One turning vector, and how many ticks it has turned:
The counts run from 0 to 259.
[170 125  90 143 165 167 121 130 131 132 132 135 122 109 132 120 114 109
  94 119 143 145 154 123 159 175 127 136 141 141 118  95  82 111 149 113
 105 165 112 124 192  62 121 140 129  83 105  70]
141
[117 144 137 134 142 128 179 141 129 164 192 136 123  88 130 167 145 138
 129 116  78 114 152 131 164 116 109 133  98  78 135 132 110 151 119  76
 144 156 176 162 154  95  97 169 136  78 112 127]
72
[178 158 133 132 141 140 183 138 167 141 127 141  61 118 161 162 101 145
 103 106  90 124 147 127 148 164 110 138  95 121 132 128 134 135 131  88
 119 144 137 115 166 104 101 145 149  87  94 118]
144
[116 132 174 137 135 142 178 121 123 121 164 113 160  91 122 161 130 141
  78 135 106 116 138 114 151 149 124 148 124  90  97  99  98 161 142  96
 110 159 178 127 152 111 100 167 114  94 138  76]
70
[127 175 152 159 155 109 196 151 162 110 142 138 174 153  82 161 146 116
 120 135 118 100 141 110 110 146 140 116 111 107 146 115 102 157 155  84
 133 122 186 157 134 128 108 149 157 110  92 116]
115
[107 129 126 102  72 158 150 101 153 145 161  92 149 111 110 146 127 123
 118 118 105 143 145 128 180 137 149 102 137 106  90  51 129 158 160  99
 131 149 137 158 111  98  94 178 118 132 152  95]
10
[120 112  55 139 140 133 186 171 150  97 138 108 143 118  93 117 109 117
 138 117 119 170 125 154 157 149 108 112 128 114 108 137 125 130 103 105
  98 195 103 137 153  97 122 131  94 103 113  97]
80
[167 107  46 151 125 135 165 152 197 109 151 120 126 120 105 135 123 138
 145 149 112 152 117 123 113 144 115 113 135 101 128 133 118 128 184 107
  96 148 137 174 168  93 160 139 111 118 156 107]
153
[105 167  96 101 120 155 141 138 133 142 153 100 153 136  78 112 140  54
 174 117 129 131 148 116 138 136 140  71 133 103 117  92 150 161 152 102
 138 153 110 149 102 128 110 184 113  97 100 135]
234
[179 144 133  96 118 150 191 126 188 136 103 120  96 141 114 133 119  90
 153 142 153 133 131  87 122 161 136  99 104 126  99  72 184 132 171 117
 139 101 119 128 143 133 145 154 129 125 126 105]
104
[131 100 130  97 119 165 163 119 152 109 121  74 158 120 129 155 128  96
 144 100  96 128 156 125 118 133  96  83 146  66  93 101 136 150 164 116
  92 156  97 108 142 125 123 167 132 107 141  84]
249
[135 139  44 103 142 169 130 146 177 155 137 121 126 118 127 138 117 126
 126 116  89 150 140 152 191 158 117 129 126 127 141 102 107 140 136  88
 111 169  93 149 136  87  83 149 115  93 110 106]
139
[124 180 111 137 125 111 190 122 182 101 142  97 107 163  88 156 101 152
 113 142 107 125 108 106 132 125 151 154 107 108  87 105 131 166 180  90
 134 154 135 157 100 114 114 160 123 136 145 134]
166
[186 157 132 121 172 153 130 108 156 160 137 169  97 108 134 152 120 121
 115 112 104 157 165 118 152 160  99 125 104 109 115  90 133 107 146  84
  91 148 163 109 156  90 131 139 129  95  92  86]
200
[150 169 130 184 108 110 173 141 154 124 149 163 174 119  82 160 149 134
 135 152 146 143  93 134 135 138 145 105 129 121 125 125  71 137 147 114
 139 125 186 171 157 105 137 170 142  98  78 110]
57
[119 114  79  88 137 182 149 155 151 131 121 123 123 118 115 134 110 108
 117 118 106 138 149 122 184 186 121 127 123 125 120  76 139 146 130 110
  88 176 124 122 139 102  86 141  90 122 122  86]
82
[140 162 101 131 124 173 123 114 118 129 139 151  75  79 135 131 127 131
  95 131 116 162 133 118 183 183 148 149 129 133 109  90 101 122 144 123
 109 185 143 114 172  82 106 152 109 100  95  83]
84
[203 171 105 132 154 171 145 127 186 128 126 149 134 125 118 137 129 117
 116 164 138 140 113  87 125 181 110 122 134 114 130 110 110 126 175 109
  76 130 163 141 150 114 134 139  95 117 132  86]
98
[127 145 124  88 131 171 148 152 157 145 160 140  54 100 132 110 129  80
 142 131  86 123 161  85 109 159 137 104 105 100 129  91 168 156 156 121
 115 135 120 114 152 124 139 159 127  89 118  87]
32
[ 85 126  99 123 122 137 140 103 146 160 142  75 160 136  96 150 114 131
 112 129 123 122 143 126 179 118 144 141 127 107  85  85 121 142 155 103
 152 170 110 173 134  73  98 193 130 119 137 123]
67
[104 112  60 121 105 144 182 144 141 122 110  99 127 132 138 123 121 112
 123 133 127 153 153 132 183 142 101 135 142 113 108 135 151 108 122 111
 132 194 104 157 179  71  97 164  92 110 118 112]
23
[129 167 115 135 117 150 154 120 102  89 123 105 171 135  89 110 136  75
 128 132 169 162 120 120 148 156 127  85 167 116  87 117  82 140 148 118
 122 184 131 110 128 118  99 177 107 101  96  97]
236
[129 155  90 131 159 149 129 126 125 157 116 106 162 108 111 122 127 127
 127 117 147 110 143 138 175 162 128 131 111 137 125  70  86 158 147 134
 146 152 116 142 186  61 109 174 154  82  88 115]
241
[138 126 103 110 142 170 160 128 139 123 131 111 136 101 132 122 122 124
 108 150 126 153 137  95 161 159 120 152 118 108  93  93 140 140 134 124
  84 181 123 110 167  86 125 139  71 113 155  59]
25
[139 142  78 160 130 149 124 137 158 161 168 175 104 120 104 118 150 102
 118 166 129 126 157  93 115 148 152 119 144 119 145 103 103 112 178 113
 143 131 143 194 167  88 138 146 127 105 133  86]
213
[143 119 118 107  94 162 134 100 177 148 145 123  54 126 133 136 112  90
 132 117 102 162 160 103 135 126 137 101 133  98  81  72 167 118 174  96
 116 156 100 139 129 108 139 156 122 131 136  92]
206
[166 148 114 118  84 145 146 110 161 101 142 126  63 131 140 164 113 109
 117 112  87 165 144 123 114 139 104  92 152  84  96 137 138 109 187 101
 101 173 147 119 123 121 118 168 113 124 135 117]
150
[177 184  96 121 150 134 164 149 195 161 104 135  73 149 137 157 124 132
 136 134 123 111 122 109 144 161 130 129  98 133 148 115 143 133 164 112
 146 127 135 156 170 100 112 172 142  97  83 148]
44
[169  92 126 116 126 170 165 127 158 110 127  89  82 122 137 135 104  90
 129 114 118 130 175  99  90 151 123  82 127  97  91 100 141 128 164 122
  99 142 114 117 165 108 150 146 131 110 149  92]
148
[146 129 115 134 156 142 184 189 161 115 141 128  64 116 134 140  96 154
 122 102  80 116 158 125 116 166 142 125  86 129 130 110 131 164 138 108
 111 140 130 116 166 102 135 125 153  82 105  98]
87
[122 158 139  96 124 161 190 132 133 140 117 113 181 145 102 134 154  58
 148 142 147 142 131  89 150 145 121  82 132 107  99  94 167 145 132  98
 122 151 138 128 113 148  93 178  95 111 118 114]
177
[ 88 144 105 116 119 122 179 120 168 156 142  76 146 146  95 156 109 136
 119 116 113 130 133 136 175 112 138 143 105 107  92  77 130 147 140  73
 143 166 105 169 112  83  92 171 133 122 124 128]
66
[128 135 115 137 103 149 178 143 136  77 153 132 141 130 115 135 121  99
 107 104 117 172 125 142 135 148 122  80 152 110 100 155  80 119 120  98
  94 189 114 108 137 123 101 133 115  90  90  67]
136
[145 178 132 138 108 126 150  82 150 123 129 131  70 136  95 123 123 110
 139 132 151 165 129  92 102 119 148 109 126 116  65  86 152 117 182 105
 143 152 134 132 119 106 138 192 146 133  98 128]
106
[181 131 165 126 166 158 164 117 153 118 105 102  98 141 104 148 117  92
 129 131 162 126 140  77  75 150 134 103 113 120  66  87 139 125 173 131
 130 124 113 128 155 114 164 164 155  91 133 114]
47
[168 128  99 161 144 131 172 135 159 157 127 135 171 136  85 157 132 118
 142 132 162 132 120 136 146 151 130  95 107 129 124 109 112 121 135 122
 152 120 160 183 176  79 142 177 155  88  89 146]
1
[155 123  92 139 112 128 172 132 184 120 136  85 152 123  87 147 137 131
 163 150 137 136  95 118 108 112 137  87 151 102  91 120 111 146 184 127
 121 131 110 175 154 114 169 184 121 107 148 129]
52
[143 109  79 158 129 128 155 135 158 106 154 148 157 108 113 159 137 154
 146 123  98 163 114 152 140 127  96 119 136  85 118 147  78 120 143  98
  78 170 127 153 173 105 135 146 121  94 102  88]
253
[134 124  98 103 110 173 144 150 148 134 135 112  43 122 149 131 116  95
 120 109 100 112 190 107 131 150 132  91 123 108 132 106 149 142 168 127
 145 142 111 138 170 103 117 159 157  83 104 116]
89
[126  85 120 121 126 150 169 135 142 118 117  73 168 118 123 148 125 112
 160  98 110 133 155 134 115 115 102  83 131  80  95 112 131 139 164 121
 119 150  81 128 169 106 147 163 155  78 122  99]
248
[117 163 107 101 120 136 191 168 162 139 151  97 156 130  88 117 145  73
 179 127 124 109 126 116 132 134 132  71 104 111 129  99 161 167 132  95
 136 146 121 155 103 133 114 166 129 105  98 129]
233
[140 133  50 129 151 178 103 125 144 160 137 135 123 110 122 123 115 104
 119 114 125 153 149 136 176 170 135 126 136 128 135 101  95 127 131 114
 119 167  97 161 168  65 108 145 124  81 109  92]
140
[122 187 138 103 122 158 160 100 124 147 140 124 161 136 101 128 139  70
 153 132 149 164 127  97 157 130 126  96 130 104  76 100 144 131 123  91
 127 168 140 126  98 127  97 190  92 115  94 116]
178
[137 149 147 155 101 102 184  94 127 134 148 111 112 126  92 136 109 127
 132  94 143 184 119 143 141 110 143  98 104 119  56 102 125 124 118  88
 163 155 135 135 132  82 136 184 154 109  80 130]
6
